(in the rows, 128 means zero)
Each path is a new rotation, seen through one point. The rows after it are directions, each followed by how far the rotation turns it, in degrees a step (0 if it stays put).
Each turn is a multiple of 5 degrees from 10 to 175, or 0.
Each row of a path follows its step; steps can be skipped.
Rotation 1:
step 0: 148; 129; 90; 147; 154; 139; 94; 155; 118; 169; 140; 155; 145; 151; 110; 120; 105; 124; 131; 115; 135; 160; 101; 159; 88; 151; 117; 88; 119; 129; 131; 106; 115; 123; 141; 95; 143; 128; 123; 102; 125; 114; 126
step 1: 138; 158; 141; 163; 115; 144; 142; 118; 135; 159; 141; 116; 102; 164; 157; 120; 176; 128; 103; 115; 127; 121; 149; 60; 108; 135; 105; 112; 116; 130; 123; 139; 96; 129; 124; 119; 116; 127; 143; 109; 149; 121; 122
step 2: 135; 131; 141; 85; 116; 125; 138; 117; 141; 105; 115; 117; 126; 123; 109; 131; 131; 144; 152; 113; 116; 151; 140; 148; 102; 125; 100; 131; 134; 152; 131; 152; 92; 134; 150; 123; 101; 205; 126; 86; 108; 128; 130
step 3: 191; 85; 136; 119; 108; 126; 105; 124; 147; 170; 141; 136; 119; 119; 89; 119; 133; 129; 128; 145; 98; 128; 134; 122; 128; 109; 146; 103; 128; 152; 123; 110; 145; 131; 127; 109; 110; 143; 149; 158; 155; 164; 132
step 4: 94; 107; 105; 145; 146; 135; 117; 141; 141; 157; 136; 166; 94; 155; 115; 126; 132; 114; 121; 105; 101; 153; 130; 120; 134; 101; 128; 126; 150; 108; 156; 142; 129; 128; 118; 150; 146; 140; 83; 85; 158; 142; 131
step 5: 145; 144; 120; 167; 165; 112; 119; 133; 144; 120; 127; 135; 133; 141; 105; 107; 144; 112; 103; 133; 140; 145; 100; 92; 132; 149; 104; 138; 127; 127; 83; 150; 91; 123; 154; 131; 140; 159; 134; 144; 93; 166; 116
step 6: 143; 135; 155; 143; 152; 159; 152; 119; 130; 155; 136; 154; 130; 117; 134; 131; 115; 164; 158; 129; 127; 135; 137; 143; 133; 99; 103; 139; 99; 115; 133; 143; 80; 177; 93; 109; 100; 154; 133; 150; 142; 119; 117
step 7: 150; 112; 80; 130; 127; 159; 103; 119; 156; 124; 136; 106; 134; 121; 151; 117; 116; 71; 147; 147; 131; 131; 114; 133; 96; 119; 137; 104; 140; 105; 134; 134; 143; 134; 129; 101; 94; 166; 139; 108; 152; 134; 111
step 8: 143; 133; 160; 129; 100; 129; 86; 132; 150; 124; 120; 152; 131; 173; 119; 121; 160; 122; 147; 131; 117; 134; 118; 85; 152; 100; 129; 174; 113; 122; 158; 122; 112; 113; 154; 123; 120; 108; 142; 92; 147; 149; 112
step 9: 111; 165; 133; 140; 146; 151; 120; 144; 124; 151; 106; 144; 154; 125; 97; 138; 108; 128; 125; 102; 93; 145; 133; 131; 89; 133; 155; 153; 132; 153; 114; 101; 125; 161; 142; 115; 157; 179; 121; 114; 108; 154; 119
step 10: 173; 107; 126; 173; 149; 130; 145; 81; 139; 155; 111; 118; 138; 130; 114; 115; 128; 138; 88; 132; 102; 119; 126; 104; 132; 112; 105; 116; 112; 122; 110; 127; 146; 178; 136; 151; 110; 126; 139; 109; 145; 102; 121
135; 132; 133; 122; 129; 129; 142; 117; 126; 125; 126; 130; 129; 114; 127; 120; 125; 138; 133; 127; 112; 120; 129; 129; 121; 128; 122; 132; 137; 123; 117; 138; 132; 139; 128; 124; 123; 129; 127; 131; 117; 126; 124 : 95
125; 130; 125; 140; 125; 123; 136; 120; 140; 127; 119; 120; 125; 125; 129; 148; 129; 129; 138; 132; 123; 127; 132; 133; 129; 135; 119; 126; 116; 127; 125; 131; 127; 119; 127; 127; 121; 138; 134; 135; 133; 118; 128 : 80
121; 127; 126; 122; 133; 122; 124; 120; 128; 116; 135; 114; 133; 127; 117; 127; 137; 118; 124; 122; 122; 136; 114; 138; 133; 127; 118; 125; 128; 127; 121; 128; 126; 135; 127; 134; 125; 122; 139; 119; 133; 126; 125 : 135
142; 132; 133; 128; 137; 126; 128; 120; 142; 121; 129; 131; 135; 124; 120; 123; 120; 134; 131; 133; 135; 127; 121; 127; 137; 133; 127; 116; 129; 131; 141; 129; 126; 118; 145; 132; 128; 124; 124; 122; 123; 125; 127 : 135
123; 135; 130; 123; 120; 119; 114; 132; 124; 123; 126; 133; 129; 135; 125; 124; 121; 131; 132; 140; 123; 120; 135; 135; 134; 133; 130; 129; 117; 133; 120; 131; 113; 130; 126; 137; 120; 131; 129; 126; 116; 138; 129 : 115
129; 131; 133; 127; 123; 123; 133; 134; 127; 113; 124; 130; 125; 130; 124; 126; 141; 124; 137; 125; 140; 121; 125; 117; 128; 132; 117; 143; 130; 136; 125; 137; 129; 120; 126; 128; 140; 134; 123; 120; 129; 134; 121 : 110
132; 132; 136; 135; 122; 129; 119; 130; 127; 133; 131; 122; 126; 135; 139; 128; 126; 143; 133; 121; 123; 127; 125; 125; 136; 116; 113; 131; 133; 134; 137; 134; 133; 132; 127; 145; 127; 122; 132; 135; 134; 128; 127 : 160
Rotation 2:
step 0: 128; 145; 99; 91; 136; 104; 158; 122; 140; 129; 143; 132; 129; 165; 127; 140; 127; 179; 112; 154; 104; 106; 138; 137; 156; 89; 139; 139; 123; 122; 136; 99; 124; 99; 113; 151; 135; 141; 152; 157; 113; 134; 128
step 1: 136; 132; 100; 115; 156; 104; 108; 155; 158; 120; 105; 130; 127; 156; 106; 154; 124; 121; 94; 128; 110; 108; 137; 121; 120; 124; 145; 123; 153; 149; 144; 92; 166; 128; 141; 133; 170; 103; 112; 106; 153; 119; 114
step 2: 145; 105; 90; 107; 107; 142; 131; 144; 131; 145; 121; 171; 121; 145; 97; 142; 83; 143; 126; 139; 103; 121; 127; 120; 149; 122; 106; 150; 121; 124; 103; 90; 136; 162; 123; 136; 110; 146; 99; 127; 141; 112; 142
step 3: 125; 125; 125; 54; 142; 124; 141; 141; 115; 126; 129; 116; 119; 130; 126; 152; 125; 178; 127; 130; 144; 115; 139; 110; 118; 76; 111; 112; 148; 132; 150; 129; 151; 143; 96; 130; 129; 121; 123; 149; 145; 121; 140
step 4: 133; 137; 91; 101; 145; 143; 123; 135; 137; 145; 108; 134; 134; 106; 128; 160; 109; 129; 117; 127; 145; 122; 121; 121; 160; 94; 159; 111; 121; 114; 95; 89; 160; 118; 145; 131; 179; 135; 150; 115; 118; 115; 125
step 5: 148; 123; 97; 106; 98; 140; 151; 159; 120; 132; 87; 133; 126; 156; 123; 140; 88; 160; 120; 122; 119; 148; 147; 148; 144; 133; 149; 158; 110; 124; 164; 111; 159; 99; 131; 126; 116; 105; 115; 124; 142; 115; 141
step 6: 120; 124; 145; 99; 126; 157; 147; 147; 131; 125; 137; 132; 124; 121; 73; 139; 89; 155; 119; 135; 119; 79; 125; 112; 122; 112; 140; 147; 156; 129; 148; 120; 145; 156; 150; 102; 154; 114; 152; 142; 138; 132; 135
step 7: 162; 120; 97; 88; 145; 134; 137; 130; 103; 139; 129; 114; 142; 107; 117; 114; 133; 163; 135; 131; 118; 130; 105; 115; 138; 110; 124; 155; 119; 110; 94; 107; 139; 107; 130; 108; 164; 127; 115; 132; 180; 107; 103
step 8: 103; 147; 104; 101; 123; 107; 153; 119; 126; 153; 147; 118; 112; 154; 109; 139; 107; 150; 95; 124; 134; 95; 156; 143; 175; 124; 134; 141; 102; 111; 150; 106; 141; 93; 132; 147; 141; 126; 130; 154; 138; 119; 129
step 9: 127; 135; 114; 127; 159; 116; 140; 123; 164; 133; 102; 129; 156; 140; 102; 142; 95; 148; 114; 115; 117; 108; 108; 89; 110; 137; 134; 136; 149; 123; 147; 97; 173; 130; 152; 146; 138; 89; 112; 121; 149; 132; 118
step 10: 120; 106; 92; 96; 122; 124; 128; 140; 131; 134; 120; 173; 126; 145; 85; 102; 110; 159; 148; 139; 107; 113; 120; 125; 151; 131; 109; 133; 137; 111; 97; 99; 138; 119; 115; 113; 118; 141; 138; 121; 168; 131; 161
121; 127; 134; 128; 139; 127; 143; 129; 137; 133; 119; 126; 124; 127; 131; 117; 119; 133; 139; 130; 124; 133; 124; 127; 124; 127; 124; 134; 140; 128; 125; 128; 126; 133; 118; 124; 139; 129; 122; 140; 116; 133; 134 : 110
135; 122; 134; 130; 115; 123; 126; 135; 137; 132; 126; 124; 114; 132; 119; 125; 118; 134; 124; 134; 134; 134; 124; 124; 118; 130; 131; 123; 133; 131; 117; 132; 122; 129; 144; 136; 121; 121; 124; 132; 135; 134; 133 : 95
146; 133; 126; 133; 121; 130; 130; 122; 132; 134; 115; 126; 135; 133; 122; 122; 132; 139; 135; 123; 123; 123; 134; 129; 129; 128; 129; 127; 127; 115; 115; 128; 122; 126; 123; 127; 119; 136; 124; 120; 120; 116; 125 : 140
134; 126; 131; 124; 128; 123; 135; 131; 125; 146; 120; 136; 139; 124; 129; 129; 127; 129; 119; 119; 122; 129; 129; 134; 123; 136; 136; 120; 127; 131; 132; 130; 122; 136; 122; 137; 134; 136; 139; 136; 143; 130; 129 : 0
129; 117; 122; 138; 133; 126; 108; 135; 125; 130; 129; 133; 128; 123; 131; 118; 119; 130; 129; 132; 122; 134; 128; 132; 132; 130; 122; 120; 137; 119; 126; 135; 140; 123; 134; 127; 138; 136; 129; 132; 129; 118; 120 : 130
128; 127; 122; 140; 138; 130; 134; 124; 128; 119; 118; 135; 133; 122; 136; 135; 124; 128; 126; 131; 132; 135; 118; 122; 131; 127; 123; 132; 122; 122; 117; 121; 115; 142; 138; 127; 133; 121; 131; 123; 137; 123; 123 : 140
